128 stands for zero in the data rows.
Every row has a hidden score from 0 to 40. What is each row's score? 20 is about the middle. The score is a weighted sum of the row's numbers plus the product of two more (or one squared), each taken from its middle value.
[155 101 119 112 147 109 134 132 167 168 125 136 117 139 107 189] -> 11
[115 157 128 147 116 111 132  80 157 153 163 176 160 153 139 123] -> 19
[127 167 128 161 137 196 117 111 147 149 109 116 179 163  82 155] -> 19
[114 107 135  44 177 151 163 168 120 154 173 109  96 160  76 132] -> 37
[ 95 145 162 137 144 140 107 116 119 163  92  95 161 119 135 114] -> 16
[150  90 104  83 102 187 119 138 117 140 121 122  97 191  93 157] -> 7
[157 119 128 142 124 114 134 137 112  76 155 167 139 114 145 171] -> 25
[138 123 142 100 136 104 141 128 134 106 160 173 126 136 106 114] -> 26
[109 143 131 127 177 102  99 118 165 137 193 104  99 141 119 159] -> 21
[107 169 131 137  75 145 121 120 156 104 112  70 169 146 161 139] -> 25
[118 111 151  98  75 119 117 120 165 138 121 157 170 115 126 144] -> 18
[ 95 118 140 103 115 118 133 104 109 116 182 112 117 108 140 119] -> 25
[159 131 134 149 149 137 137 145 132  95 132  91  90 141 139 133] -> 27
[ 91 128 119 149 180  94  77 114 153 163 150 111 127 129 109 142] -> 7
[ 84 112 157 131 187 131 157 148  86 139 102 118 124  91 111  90] -> 25
[136 156 118 137 124 121 115 117  86 113 106 131 132 141 127  97] -> 14
[129 143 149 100 120 139 126 100 155 151 137 168 169 137 119  93] -> 24
[ 54 116  92 113  56 143 109 132 126 103 100  88 136 141 154 118] -> 14
[135 165 124 141  85 116 148  91 163 138 157 226 167 157  99 153] -> 24
[121  97  95 154  84 118  87 129 152  94 115 169 132  88 130  40] -> 8
[181 126 127 128 144 101 139 166 137 149 139 207 115 148  97 160] -> 22
[173 132 155 133 117 154 158 151  67 142  64 125 120 129 131 192] -> 12
[ 56  71 139 139 141 165 131 127 115 138  98 109  74  99 107 137] -> 11
[ 58  91 154 120 137 155 149 143  96 120 136  99  31 108 168 107] -> 25
[147 147 124 116 113 147 150 153 135 153  26 157 151 147 130 109] -> 12
[118 162 105 114 130  90 133  82 114 119 173 191 150 153  90 118] -> 22
[ 94 121 190 127 163 101  60 115  92 104 108 142 117 103 133  95] -> 7
[156 167 121 131 123 127 113 121  96 119 123 151 138  91 149 103] -> 22
[ 93 159 157 178 158 135 114 121 124  81  97 103  85 132 135 123] -> 30
[112  76 142 113 113 121 128 139 108 152 148 129 138  97 105  99] -> 19
[115 194 123 152 135  95  73 119 184  73 176 171 146 104 113  81] -> 26
[175 137  71 147  64 170 175 148 142 143  92 132 171 204 132 176] -> 19
[160  70 102  56 244 126 189 149 112  96 128  98 143 113 144 112] -> 34
[118  86 185  93 115 121 174 138 117 179 145 209 124 145  99 132] -> 26
[131 140 147 105 178 152  93 120 110 169  92  71 130 167 128 115] -> 8
[178 140 155 115 160  67 140 143  56 153 165 206 144 175 147 122] -> 21
[130 160 154  97 125 155 108 100 148 161 132 194 132 156  92 156] -> 17
[152  64 101  90 105  58 136 182 109  88 160 155 143 106 150 103] -> 24
[151 109 170 135 153 117 136 114 128 127 116 128 150 129 135 104] -> 16
[100 155 108 131 135 134 127  91 156 106 114 118 158 126 109  39] -> 21
[120 156 145 145 142  91 154 108 134 117 131 118 154 111 107 105] -> 25
[ 91 160 127 102  91 160 126 138 167 140  86 103 151 169 169 138] -> 21
[103 130 104 142 104 134 103 115 127 127  79 111 157 112 145 103] -> 9
[121 131 118 150 127 118 120 155 137 122 100  93 137 133 146 115] -> 18
[121 115 108 136 154 120 121 121 198 187 182 175 147 136  79 151] -> 16
[ 77 128 125 107 113 151 105 124 102  78 150  75  88 138 119 109] -> 25
[126  73  98  92 143 128 153 183 141 116 102 117 125 133 171  64] -> 23
[ 94 141 143 157 194  60 158 113  86 135 126  40 150 111 119 112] -> 27
[129  81 109  82  95 199 110 168 111 123  95  89 117 118 137 177] -> 16
[139 163 135 140 156 115 100 118  72 154 135  34 114 154 124  96] -> 23
[125 102  79 140 101 153 109 139 148  81 169 102  82 118 154 124] -> 19
[151 190 126  97 155 109 137 176 143 119 127 160  87 223  65  87] -> 29
[154  97 123 105 105 123 175 143  97 149 144 140 115 163 145 120] -> 22
[ 68 128 157 145 173  82 115  92 174 145 195  84 116  82  83 193] -> 11
[101 157 107 131 101 145 134 136 151 133 136 131  68 175 131 166] -> 25
[191 116 136 110 152 120 170 156 123 181 120 150 135 196  87 135] -> 19
[149 132 103 119 134 123 123 125 136 120 149 125 140 130 113 126] -> 22
[132 144 110 143 131 141 128 155  84 128 144  89  78 127 145 111] -> 26
[120 117 107 122  69 204 133 141  83 103 135 108  93 116 154 180] -> 24
[121  52 105 106 114 153 124 139 139  96 117 136 147 136 136 174] -> 14
[141 137 122 121 132 128 135  91 105 119 164 193 166 173  79  84] -> 19
[114  91 138 106 165  87 123 167 160 155  85  75 120 155 119 124] -> 10
[156 160 144 147 106  98 123 148 118 181 154 132 137 147 120 158] -> 20
[144 125 119  79 144 160 121 156 164 136 166 137  84 150 104 150] -> 28
[133 141 135 125 115 139  73 142  99  68  48 126  87  91 181 134] -> 5
[124 123 161 136 185 102 100 108 167 167 117 158 131 204  71 111] -> 7
[121 140 103 151 212  52 111 107 167 131  92 108 178 127  90  76] -> 8
[170  60 104  78 121 104 159 159 113 106 135 134 147 110 125 112] -> 26
[166 110  61 153 139 118 114 180 160 113 129 136  97 126 125 140] -> 13
[140 162  89 135 187 153  96 143 100  78 134  76 115 151 131 122] -> 23
[ 78 113 187  79 120 129 117 130 106 126 145 166 162 121 120  64] -> 28
[160 161 122 159 140 128 140 103 151 184 140 143 168 163 124 205] -> 19
[ 96 137 141 120 172 125 108 104 168 194 133 105 113 157 103 165] -> 11
[151  84 135 114 146 118 151 123 134 170  90 103 108 120 136 124] -> 8
[118  56 166 163 177 113 117 134  94 163 137 136 139 114 138 119] -> 11
[150 155 111  91 172 170 115 170  90  96 117 103 121 172 128 105] -> 19
[142 104 146 148  67 126 140 142 144 113 134 157 121 141 145 104] -> 19
[183 162 135 130 110 113 131 114 195 157 154 169 162 132 144 170] -> 23
[ 97 121 116 131 133 131 118 162 124 106 172 127  82 102 111 127] -> 25
[118 160 138 158 158  76 127 107  80 108 203  80 116 119 120 113] -> 34
[123 114 137 129 148 111  96 135 135 109 142 102 144 113 161 122] -> 18
[125 120 114  61  78 166 124 115  98 121 142 102 118 145 121 157] -> 17
[ 74 157 133 129 137 135  93  87 113  95 125 100 107 152 118 110] -> 19
[104 129 110 123 126 121 107  89 179 154 162 130 182 160 113 142] -> 16
[118 136 107 119 137 104 110 128 130 134 102 116 138 169  81 101] -> 11
[140 149 163  90 143 121 123 127 164 123 140 117 120 129 104 126] -> 25
[129 168  98 114  82 161 130  87 148 146 155 132 141 201 104 154] -> 19
[112 157 140 129 122  88 135 106 188 144  89 131 213  73 119 124] -> 18
[109 114 165 116 130 124 158 129 130 236 131 124 170 156 130 138] -> 17
[143 125 166 147 162 124 103 121 137 167 128 129 127  66 137 159] -> 14
[ 75 134 195 173 140 117 102 117 118 111 125 103 134  77 153 107] -> 22
[170 131 131 173 195  84 122 116 165  99 147 136 158  93  90 102] -> 21
[147  97 132 182 135 117 157 141 113 127 179 167 118  74 125 146] -> 22
[178 152  49 129 137  75 111 123 178 109 209 134 124 179  89 186] -> 20
[152 136 119 181 130  83 124 153  98  60 115 102 130 108 153 145] -> 24
[137 110 118 146 173  83 112 109 109  96 172 140 136  84 161 108] -> 19
[161 112 113  69 119 165 139 140 162 132 100 168 128 160 119 124] -> 20
[ 42  70 115 128  89 162 134 130 140 102 169 125 136  43  56  98] -> 26
[172  93 130 167 120 161 165 135 134 139 136 143  97 158 128 161] -> 19
[164  85 101 118 145 167 107 197 140  81  96  92  70 152 130  98] -> 15
[118 121 117  85 139 135 135 151 147 197 121  97 102 180  68 122] -> 15
[ 96 128 136 112 160 123 112 104 180 180 143 125 136 150  92 154] -> 14
[118 141  84 155 109 148 110 124 167  65 161 153 117 155 127 113] -> 24
[100 187 168 155  85 137 141  95 108 123  89  99 158 120 166 127] -> 26
[104 109 106 100  72 204 103 116  98 100 116  94 126 141 157 134] -> 12
[111  91 127  92  95 157 135 153  75  94 101 167 111  92 129 182] -> 18
[143 132 158 127 160 141 121 125  85 115 135 123 126 176 129 148] -> 15
[125 109 133  72 158 125 143 155 134 162 146 138  93 202  75 155] -> 21
[113 156 113 135 116  30 135 124  96 133 171 121 106 160 134 137] -> 23
[129 175 120 118  45 160 128 119  70 140 146 120 118 152 218 162] -> 26
[125 149 140 169 174  92 155 128 107 136 143  99  94  64 131 142] -> 21
[164 153 114 109 104 144 130 138 159  73 153 131 143 129 111 185] -> 30
[117  78 146  87  89 133 158 118  97 199 122 154 122 159 121 131] -> 12
[180  94 105 142 147 126 147 150 106 122 103 129 156 135 142 149] -> 16
[170 158  84 156 118 127 151 121 173 146  68 175 158 102 117 106] -> 16
[168 159 111 143 101 126 118 115 182 149 132 158 132 195  84 147] -> 14
[ 91 183  94 116 111 162  98 128 126  70 126  86  76 126 125 113] -> 28
[ 77 121 129 141 145  95 141 162  93 110 168 114  92 100 131 104] -> 25
[ 89 118 145 124 112 161 117 120 118  89 134  83  86 110 131 133] -> 24
[141 163 136 132 160 103  32 113 107 125  91 107 150 133 177 111] -> 1
[148 121 141 103  97  60 134 167 135 130  66 173 182 101 130  82] -> 17
[130 152 190 137 175  78 155  99  79 138 140 138 114  86 119 141] -> 26
[143 110 100 169 108 130 133 161 109 138 154 168 158 155 115 103] -> 23
[ 96 153 121 133  99 140 140  96  92 100 175 148 131 105 143 127] -> 30
[109 127 144 117  98 113  96 164 129 142 142 172 156 104 119  92] -> 24
[182 121  66 127  81 127 105 126 118  97 106 171 160 116 130 165] -> 10
[147 202 177 173 178  69 127 136  89 140 126 103 139 119 111 168] -> 33
[122 118 125  91 112 102 103 125 129 135 156 184 122 125  90  94] -> 18
[111 117 103 101 131 137  92 154 125 120 136  89 133 124 124 136] -> 19
[225 139 113 176 129 133 149 125 159 132 125 183 182  91  92 165] -> 28
[169 161 113 120 115 121 151 152 108 161 111 187 134 174  95  71] -> 22
[118 142  99 158 122 126 104  95 174  75 119 115 120 144 208 123] -> 17
[157 129  97 119 131  93 143 149 147 163 163 191 120 190  84 191] -> 19
[141  76 122 153 188 111 130 136  92 127  93 109  88 128 145 110] -> 9
[115 117 172 113 145 123 164 136 106 105 117 184 121 131 124 111] -> 25
[ 70 123 193 103 131 122 110 131 111 100 164 145 122 152 140  55] -> 28
[ 58  94 122 136 129 120 131 125 100 103 132  94  89 110 146  48] -> 17
[170  58 100 160 129 140 159 145 115 117 113 135  90  68 169 186] -> 12
[153 125 144 149  99  94 141 103 149 112 133 181 165  46 131 163] -> 21
[166 175 110 211 148 109 100 104 187 119 130 133 118 145  94 173] -> 16
[133 136 133 145 172  83 142 137 153 147 175 145 110 128  80 154] -> 21
[126 122 165 109 112 127 139 124 136 117 111 180 118 136  99  90] -> 18
[103  90 112  41  98 170 128 184 122 155 101  86 171 170 131 111] -> 26
[120 120 128 112  81 181 156 118 109 157 122 107 159 141 152 129] -> 24
[107 188 138 178 184 119 129 117  84  85 141 118 131 124 115 108] -> 34
[170 172 144  86  80 129 143  99 174 178 113 181 128 126 118 189] -> 18
[156 169  88 124  81 172 131 118 149 144  52 141 157 131 121 184] -> 11
[125 129 133  99 127 105 124 165 129 115 164 210  83 142  56  92] -> 27
